In the rows, zero is written as 128.
Each path is a new rotation, seen through one point. The rows after it are directions, each followed by how far the rotation turns it, in deg/step (0 if it stays put).
Each turn is a multiple of 5 degrees from 10 to 175, or 0.
Each row of a path follows its step; steps can be skipped.
path 1
step 0: [121 128 126 132 124 128 127 123 131 119 120 124 128 126 127 128 137 133
 120 120 135 130 123 129 132 125 125 135 119 126 124 129 124 120 129 135
 132 128 130 130 129 126 129 136 137 129 130]
step 1: [124 129 127 128 131 127 117 127 134 129 124 129 127 127 127 119 128 131
 131 132 133 136 129 120 131 134 135 134 128 113 128 123 124 132 125 137
 130 131 124 131 124 129 129 125 136 128 133]
step 2: [133 124 128 134 133 132 126 122 135 119 130 122 117 126 126 127 136 128
 128 133 130 128 122 120 126 132 128 125 122 127 128 125 128 127 119 135
 131 123 120 123 126 131 135 130 119 129 128]
step 3: [120 123 126 130 124 133 122 124 132 129 128 133 124 121 132 119 134 133
 127 120 125 131 118 126 126 132 132 127 125 132 124 117 127 125 127 126
 119 123 128 121 131 126 129 127 131 136 127]
step 4: [123 125 133 125 129 128 125 124 131 134 130 130 134 124 134 131 136 124
 123 129 127 133 128 117 129 128 137 132 125 126 119 129 126 125 129 128
 127 120 130 118 123 135 129 127 128 119 136]
step 5: [129 124 123 128 130 133 131 120 138 121 130 130 131 125 130 133 128 125
 128 123 136 130 123 130 129 118 129 123 126 126 122 124 122 124 132 138
 133 126 122 123 128 137 123 129 135 131 127]
step 6: [127 126 126 130 129 131 126 128 135 127 120 127 126 128 137 118 134 130
 131 127 121 136 134 128 129 120 132 136 126 128 126 126 116 120 124 133
 130 129 124 129 120 123 131 128 135 128 123]
step 7: [129 118 127 129 133 117 128 117 130 126 121 130 126 123 129 127 130 128
 135 135 131 134 117 123 128 126 128 135 128 121 126 128 127 123 123 133
 124 123 127 132 134 129 136 126 125 123 128]
step 8: [121 126 127 127 128 130 130 125 130 123 131 133 124 117 129 122 131 134
 133 132 135 123 115 125 123 134 125 132 124 134 125 125 123 125 123 131
 136 130 124 122 122 125 123 121 131 126 128]
step 9: [123 125 132 133 124 129 121 129 129 119 127 127 126 120 137 135 133 138
 121 129 130 131 129 129 136 132 131 136 121 126 122 127 124 129 126 132
 126 121 129 118 132 123 130 131 132 125 129]
step 10: [120 131 124 125 130 122 125 123 136 126 129 127 127 120 127 124 123 129
 125 124 131 141 131 121 130 131 131 128 127 126 128 122 130 128 124 137
 129 129 123 122 132 141 126 129 133 122 132]
step 11: [129 130 130 134 131 128 131 121 135 126 132 119 128 125 125 120 141 126
 126 127 123 129 125 128 133 121 129 130 121 128 120 121 130 129 119 133
 137 124 121 126 121 131 129 131 131 132 127]
[127 130 125 128 129 130 125 129 127 128 127 129 129 126 126 126 128 128
 130 127 130 129 125 130 128 128 125 126 128 131 127 127 130 124 129 129
 127 131 127 129 128 130 127 129 129 128 129] : 145
[127 125 127 129 127 129 128 128 126 129 127 126 129 127 127 127 129 127
 128 125 126 127 128 133 128 130 129 129 124 128 129 129 126 129 128 127
 128 128 128 128 126 127 127 126 130 131 128] : 130
path 2
step 0: [131 120 127 131 137 130 129 133 119 124 132 129 126 121 133 130 126 135
 129 135 118 123 124 128 142 129 134 130 133 127 128 121 123 120 134 119
 134 133 135 127 127 136 133 127 116 131 126]
step 1: [121 131 127 131 135 131 121 116 128 122 128 127 115 130 121 128 132 130
 135 134 135 132 133 132 132 127 121 127 131 123 116 126 120 130 132 123
 130 133 128 128 127 135 118 121 139 127 126]
step 2: [116 128 132 137 143 122 132 134 134 129 129 121 126 131 122 121 134 123
 138 129 129 122 129 125 131 127 130 136 126 119 136 125 128 125 123 127
 127 129 119 125 129 120 128 135 124 125 136]
step 3: [126 127 125 123 133 127 132 132 127 112 124 122 121 117 129 139 133 124
 126 133 121 129 132 123 130 128 127 127 128 135 132 131 128 120 130 127
 129 136 142 118 125 126 126 126 121 134 132]
step 4: [127 130 131 122 137 127 138 124 123 120 127 132 123 128 134 117 126 121
 127 127 129 126 126 127 128 124 129 127 131 121 120 124 121 121 123 125
 124 142 124 135 124 132 128 116 140 132 124]
step 5: [120 123 126 136 135 125 129 131 130 123 124 127 132 125 129 127 124 140
 136 135 130 129 134 115 131 128 124 131 134 129 142 123 128 126 118 129
 123 124 121 131 129 131 115 130 132 122 124]
step 6: [122 123 120 120 131 129 127 124 134 120 124 124 126 118 122 133 129 126
 125 126 125 135 124 133 126 137 133 136 129 123 130 124 129 115 125 122
 120 131 138 123 134 131 134 134 131 120 133]
step 7: [124 135 133 135 131 132 136 131 120 124 129 122 124 127 134 121 130 135
 124 130 122 127 127 129 124 131 130 126 131 117 117 127 133 117 122 138
 134 133 131 127 128 138 125 130 133 138 128]
step 8: [127 126 120 133 139 131 124 128 132 129 134 126 126 126 123 129 119 133
 130 135 122 121 127 113 138 125 125 131 140 132 119 127 125 129 117 120
 128 131 124 127 129 132 130 129 125 126 120]
step 9: [127 119 124 129 132 131 128 129 129 126 121 120 121 120 117 128 134 121
 136 125 135 130 125 132 128 132 127 128 131 116 124 120 121 135 130 128
 116 127 135 122 126 137 118 131 126 127 130]
step 10: [123 125 138 130 141 121 132 139 131 122 130 128 128 132 123 128 127 126
 124 136 125 123 129 135 128 137 125 134 130 125 126 127 139 121 133 136
 131 137 122 124 131 134 128 123 127 133 137]
step 11: [121 131 126 124 130 129 129 132 128 116 129 123 120 120 138 129 121 121
 139 133 127 133 131 114 139 125 124 123 131 132 124 128 124 128 129 123
 135 129 125 125 129 136 137 131 128 132 128]
[126 128 126 127 129 128 127 127 127 130 129 127 128 131 127 125 128 127
 130 125 127 128 129 125 127 127 126 128 128 130 130 127 130 128 128 127
 124 125 130 127 129 128 126 129 125 127 129] : 110
path 3
step 0: [118 115 126 127 126 124 134 124 125 133 127 121 120 121 125 127 119 135
 131 121 120 117 128 124 129 125 126 137 132 123 127 128 125 124 126 127
 125 124 132 128 128 130 122 128 118 133 128]
step 1: [127 120 128 128 130 133 136 124 121 129 133 112 119 123 126 122 125 131
 125 126 127 122 125 130 122 132 134 138 132 120 128 137 125 124 126 131
 127 130 122 124 125 123 134 125 121 131 128]
step 2: [125 127 127 130 136 131 126 133 129 124 126 125 112 129 127 120 125 127
 129 130 136 124 134 134 119 134 134 134 125 127 121 136 123 127 134 134
 130 129 117 132 123 125 131 121 122 133 133]
step 3: [133 128 126 128 131 130 125 134 127 130 114 125 116 127 128 127 130 128
 127 133 137 130 135 128 126 118 127 130 135 128 127 127 128 121 134 134
 137 123 118 136 122 130 122 122 126 136 133]
step 4: [130 128 119 132 142 137 127 130 129 131 124 127 121 123 123 134 130 129
 123 120 129 130 134 121 133 117 123 134 136 133 128 120 131 128 130 129
 132 128 121 125 123 126 118 130 125 136 128]
step 5: [129 122 124 126 143 131 130 121 126 133 132 131 121 130 125 127 125 129
 132 126 132 132 127 122 134 128 126 131 141 128 128 123 132 123 130 129
 124 122 120 115 134 129 123 133 121 132 121]
step 6: [127 126 127 131 136 132 132 116 128 135 131 135 124 130 123 127 122 129
 124 127 131 123 132 126 127 132 137 123 130 120 134 132 122 124 130 130
 126 118 121 114 131 138 125 126 124 125 130]
step 7: [122 119 122 127 130 125 127 125 125 132 121 131 125 128 131 126 117 132
 123 122 129 122 135 128 129 131 132 125 122 120 132 140 127 119 133 125
 132 126 128 122 128 142 126 122 128 138 132]
step 8: [130 121 123 122 128 135 119 133 124 132 119 116 123 130 132 120 130 134
 118 122 123 126 132 124 128 129 131 127 121 119 132 135 132 122 127 129
 138 133 126 120 128 129 126 128 126 133 129]
step 9: [120 121 124 119 133 136 116 136 129 131 127 118 119 129 124 121 130 130
 128 123 123 127 133 125 122 134 127 129 122 127 120 121 126 130 131 133
 133 127 123 129 132 129 122 134 119 128 128]
step 10: [120 123 124 125 128 129 128 126 121 135 126 116 124 124 121 126 130 124
 133 135 127 127 131 129 125 125 128 126 135 127 121 120 117 122 129 140
 135 124 121 131 133 132 119 133 124 127 129]
step 11: [118 127 121 138 136 126 139 122 123 132 129 125 118 121 121 128 125 125
 130 129 126 118 134 123 129 125 128 129 133 131 127 126 120 121 127 136
 133 138 127 128 130 124 123 127 128 133 132]
[128 127 129 126 129 131 126 127 127 126 132 125 129 128 129 129 128 128
 126 125 127 129 127 126 126 130 127 129 130 128 126 126 131 130 127 129
 126 127 127 127 128 128 130 128 126 127 128] : 90
[128 128 128 131 129 126 129 126 126 130 127 131 128 128 127 132 129 128
 128 128 127 126 127 126 133 131 128 127 129 127 128 125 130 127 128 131
 126 127 127 128 128 128 130 128 128 128 127] : 55
[126 128 127 128 130 130 130 129 128 128 128 125 126 127 129 129 129 128
 127 133 129 129 128 129 129 130 127 129 129 127 127 128 129 129 130 131
 127 130 130 133 128 127 127 129 129 127 130] : 45
